One vector is turned by the same rotation once a step. Each row is the vector after some number of steps, and that number follows the row.
The counts run from 0 to 1004.
[-25   2  -1 -14   9   3  13  14  12   0 -11   3   9 -11  -4   9  -7   0
  12  -2  -5  -1   9   9  -8   0  10 -13   3  15  -2 -19  -8  -2  15   7
   4   1   4 -12  -8  -7   9   6  -5  -6 -10   3   8]  696
[-24   6  -3  -4   1  -7   9  -6  12  -6  -2  -8   7 -14  -5   6  -1   5
   0  -4   2  11  -1   7   3  24   6 -11  12   6 -11  16 -19  -8   6  -5
  -6  -5   4  -9   3  -6  10  -7   4 -18  -3   6  16]  49
[-25   9   4   0  -4 -14  14   2   1 -22   1   1  -3 -16   8   6  -4  -4
  11  -9  12   2   6   9   1   9  14   1  -3 -11   9   6 -20  -8  -8  -9
   6  -2   7   1   8  -3  14   0  -2 -16  -8 -14   1]  322
[-24   6  -7   2  -4   6  12   6  13  -1 -11 -10   2 -11   1  11 -12 -13
  15  -7   1   2   9   9  -2  25   4 -14   8   6 -10 -10 -12  -4   4   3
  -1  10  -9   1 -14  -3  -1  -1  -2 -13  -6   4   8]  919
[ -9   3   5  -8  10  -3   5   5   9 -14  -1   1   6 -16  -3  19   9   8
   2 -11  11   6   0   6   5  21  18  -9  -1   7   2   8 -23 -20   0  10
 -12  -8   9  -3  10 -10  11  -1   5  -8   1  -6   4]  388
[-39  14  -9   3  -3  -5   3   5  11  -2 -18  -2  15  -8   5  10  -6 -15
  17  -1   3  -1   6   4  -7   2  16  -9   7   6   7 -10  -6   2  -2  -6
   0  -5  -3   5  -5   0   2 -11   6 -11   2   3   1]  112
[ -5  -2   3  -2  16  -2   6  -1   7  -6  -1  -6  -2 -14  -4   4   2   7
   3 -11  -2  14   7  13   6  22  15  -8 -10   4   0   8 -29 -15   1   2
  -7   3   9  -4  12  -3   6   8   5 -14  -4   0   3]  497
[-13  -4  -2   1  14  -3  -3   1   0   7  -3 -12  18 -10   0  11  -3  -7
   0 -11  -4   6  18  13   2  13  24 -19  -4   7  12   3 -13 -11  -2   2
 -11  -1  -2 -13  19   4   3   2   9 -10   4   6   4]  383
[-26   5   3 -11   6   0   9   3   0 -11 -15  12  -3 -19  -4  17  -3   4
  15  -6   7  -5  -1   5  -6  -2  18  -1  -9   4   2 -11 -16   1   3  -4
   8  -5   7   4   0 -10   9   9  -1 -15 -10  -4 -14]  433
[-23   6  -1   0   1   8  -4   6   1  11 -10  -5   8 -16   3  13  -9 -10
   6  -8   4   2   4  -1   7  15  28 -21 -12   9   3   5 -13   3 -13   0
  -1   9  -2   2  14  -3  -5   7   4 -15  -9   1  -8]  537
[-11  -2 -10   9   8   3   9  12   5   5  -3 -11  -4 -12 -11   7  -9 -20
   6  -9  12  -3  17   9   0  14  14 -19  -5   4   0 -11 -16 -15  -2   7
  -4  12   7 -13  -3  -2   5   6  -2 -15   3 -10   5]  471
[-29   4  -2 -10   8 -14  13  10   9 -12 -10   1   4  -4   2   5   2  16
  15  -4  -8  13   4  16   8  20  16  -9  -2   2  -4   6 -19   2   4  -6
   1   0   5  -2   4   1  12   4  -5 -10 -13   1  -6]  944
[-27   5 -11   7   4   5   6  -1   9   3 -19 -11   2  -9  -5  12 -10 -14
  15  -7  -7   7   5   9  -3  14  11  -9   0   4  -5 -14 -17  -6  -2  -7
  -4   6  -7   9  -8  -4 -10  -4   8 -23   1   9   3]  4
[-10   4   5  -7  12  -3   2  -3  -1 -19 -12  -4  13 -11   8  14   3  12
  10 -18  -6  11  11  19   1  17  13 -10  -2   4  13  -2 -20  -9   4   4
 -11  -5   0   2  14 -10   3   2   2  -7  -4  12   5]  269
[-32   7  -8   2   9  -5  13  -8   3  -6 -14  -4   7 -13  -5   8 -12 -14
   7  -2  -2  -5   9   6 -13 -19  11  -3   3   1   3 -10  -9  -4   7  -8
   2 -11   6  -9  -1  -5  14  -6   5 -18   3   5   6]  447
[-22   7  -7  10   0  -2   3  -5   1  -9 -16 -11   8  -9  11  14 -11 -24
  15 -14  -1   1  12   4  -3   8  15  -7   5  -4  12  -5 -14 -15  -8  -2
  -7  -1  -6   3   5  -2   1  -4  12 -13   7   5   5]  450
[-33   6 -19   1  -6   1   0  12  14  -3  -3   3  12 -19  -5   9   0 -15
   1   3   7  -2   1   2  -8  15  12 -17  12   7 -12   2  -7  -4   7  -6
  -6  -5   8  -4  -1  -6  10  -5   6 -15  -5   3   6]  515
[-23   0   5  -1  19  -4  21   2  12  -3  -6 -10 -10  -8   1   8  -5   4
   2  -2  -9   9   3   9  11  -2  16   3 -10   4  -7  -2 -16 -20   2   1
   4   2  13 -15   3 -11  14  -2  -1 -10 -14  -5  12]  793
[-14  -3   1  -6  17  -6  13  -8   0 -12   1  -3  10  -8 -12   9  -2   7
  -4 -10  -9   3   9  13  -7   3   9  -7   3   4  -1   2 -16 -14   9  -2
  -6 -10  13 -22  10  -8  18   6   3 -20  -5   6  11]  162
[-32  13  -1   8  -1  -8  10 -10   7 -10 -12 -16   6  -2  11   6 -10  -2
  15  -8  -8  14   2   9   3   8   9  -3   0  -4   4   4 -16 -11  -3  -7
   2   0   0   2  -2  -6   4 -10   6 -21  -8   7  17]  452
[-22   3  -3  -6   1   3   8  14  12  -8  -8   2   5  -7   4  16   8   7
   4  -8  -7  10  -3   6   9  26  21  -8   1   3 -12   9 -17 -13  -3   0
 -10   3   5   2   8 -11   4   3   1 -11 -12   3  -5]  61
[-26  -1  -6  -9  13  -6  12  -7   1  -5  -7  -2  14  -7 -14  11  -4   9
  -3  -6  -8  -2   3   4  -7   1  14  -7   6   7 -12   4 -11  -9  10  -7
  -7  -8   9 -23   5  -5  21   3   1 -18   0   4   4]  163
[-25   8   4   2   1  -3   9  -1   8   1  -1 -17   6  -5  -1  13  -6 -11
   6  -8  11   1   3  -2   2   8  17  -7   2   4   6   1 -17 -26 -11   6
  -2   2   6  -8  -3  -9   8  -8   7 -13  -1 -10  24]  570
[-22   2  -3   4   3   2   2  15   0   2 -12 -10  10   1   0  15  -9 -18
  13 -12  -5  -1  19   8   1   7  25 -16  -6   5  14 -16  -8 -13  -9   6
  -1  13  -1  -7  -3   0  -2   8  -2 -11  -3   0   2]  579
[-13   0   8 -14  -1   9  12   7   3 -13  -1  12   2 -27  -2  14  -2  -6
  12 -14   4  -5   6  14 -10  13  10  -2  -5   1   1 -11 -14 -12   2  -1
  -4  -5   0   4   8 -15   6  11   4 -15 -13  -4   1]  879
[-33  15  -8   7  -1  -8   1   9  13   1  -9 -15   2  -6   2  -1  -7  -5
  14   2   8   9   6   5  10   6  22 -14  -8   4   8  -7 -12  -2  -6   1
   7   9   9  -2  -7   0   2  -8  -4 -10  -9  -2  10]  690
[-27  12   2   1   7  -2  12  -5  13  -8 -10 -11   5  -9   6   4  -4   7
  14   0  -7  15   1  18   5   5   8   1  -2   4   3 -10 -14 -12   7   0
   5  -2   3   4  -5 -12   2 -11   5 -13 -12   9  22]  116
[-26   4  -7   0   7   1   5  13  -2   1 -19  -5  10   3   0  15  -7  -6
  17  -7  -8  -2  16   3  -1  -1  28 -13  -5   8   7 -16  -8  -4  -1   4
   3  10  -1  -5  -3   0   1   7  -4  -9  -5   0 -10]  578
[-18   4 -10   5   3  -4  11   9   9   1   2  -8  -4 -12 -13   0  -8 -18
  12  -8  13   0  11   4  -3  15   7 -16  -3   1   0  -5 -21  -9  -1   3
   4   8  13 -12  -8  -1   6   2  -1 -21  -3 -11  14]  472
[-17   8  -9  10  -8  14  -1   0   1  -8 -13  -8   3 -19   1  16  -6  -6
   3  -9   4   7   1  10   0  25   9 -16  -4   3  -8  -5 -11  -6  -2  -4
  -7  11  -1   9  -3 -19  -7  -3   2 -19 -14  13   4]  299
[-34   9  -6  -2   7  -3   3  11   5   6 -16 -12  14   3   6  10  -9  -5
   9  -4 -11   4  10  -3   4  -1  29 -19   2  10   5  -2  -6   2   0   2
   4   7   3 -14   0   1   5   2  -4  -5  -6   5   2]  241
[-12  -4  -5 -11  19  -5   5  18   7  -5  -1   9  11 -16 -12  12   7  -4
   4  -4   4  -4  14  14  -8   4  20  -8  -1   7   5 -14 -14 -17   5   5
  -9  -9  13 -12  12  -4  14   6   5  -7   1  -6  -3]  838
[-16  -3  -6   3  16  -5   7   6   2 -12  -3  -2   0  -7  -5   3   1   7
  -1  -6 -11  13   9  17   4   7  19  -1 -15  -9   1  -4 -19 -16  -3  -5
  -3   3  21 -11  13  -9   9   3  -1 -19 -16   2  -2]  172
[-29   3 -11   3   8  -9  10  11  10   8  -2  -3   4 -12 -14  12  -1  -1
  -2   7  10   0   7  15   5  12  16 -14   2  12 -11  -5  -6  -4   6  -9
  -5  -1   4 -20   1   1  15  -6  -3 -10  -1  -4   0]  949
[-14  -3  -1  -3  12   4  13  -2   2 -19 -19  -3   0 -12   5  22  -7  -9
   8 -15  -3  -5  10   2  -7  -5  11  -4   7   6  -1 -14 -10 -20  12   9
  -6  -2   2  -6  -6 -14  13   3   2  -6   4   3   6]  10
[-28   5  -1   2   9   0   8   1   3  13 -10 -16   7   1 -13  10 -12   1
   4  -3  -3   1   7   4   5   2  20 -20  -9  13  -2  -7  -8  -6  -2   4
   5  11   6 -21  -8  -5   6   0  -8 -13  -6   2  11]  132
[-14   4 -12   9   6  -3   3  12   1 -30  -6   2  -5 -20   7   2   1  -3
   1  -7   5   9  10  15   1   5   9  -3  -7 -11   5  -6 -14 -13   4  -5
   1  -1  23   0   6 -13  13  -1  -2 -10 -15  -1   2]  182
[-12   4   2  -7   1  -3   5  10   6  -5   2   1   8  -9 -12  18   6  -1
   9 -13  10   2   4  11  -1  31  18  -9   1   4   5  -3 -21 -20  -6   4
 -10   0   4  -1   4  -5   5   2   4 -16   1  -7   4]  724
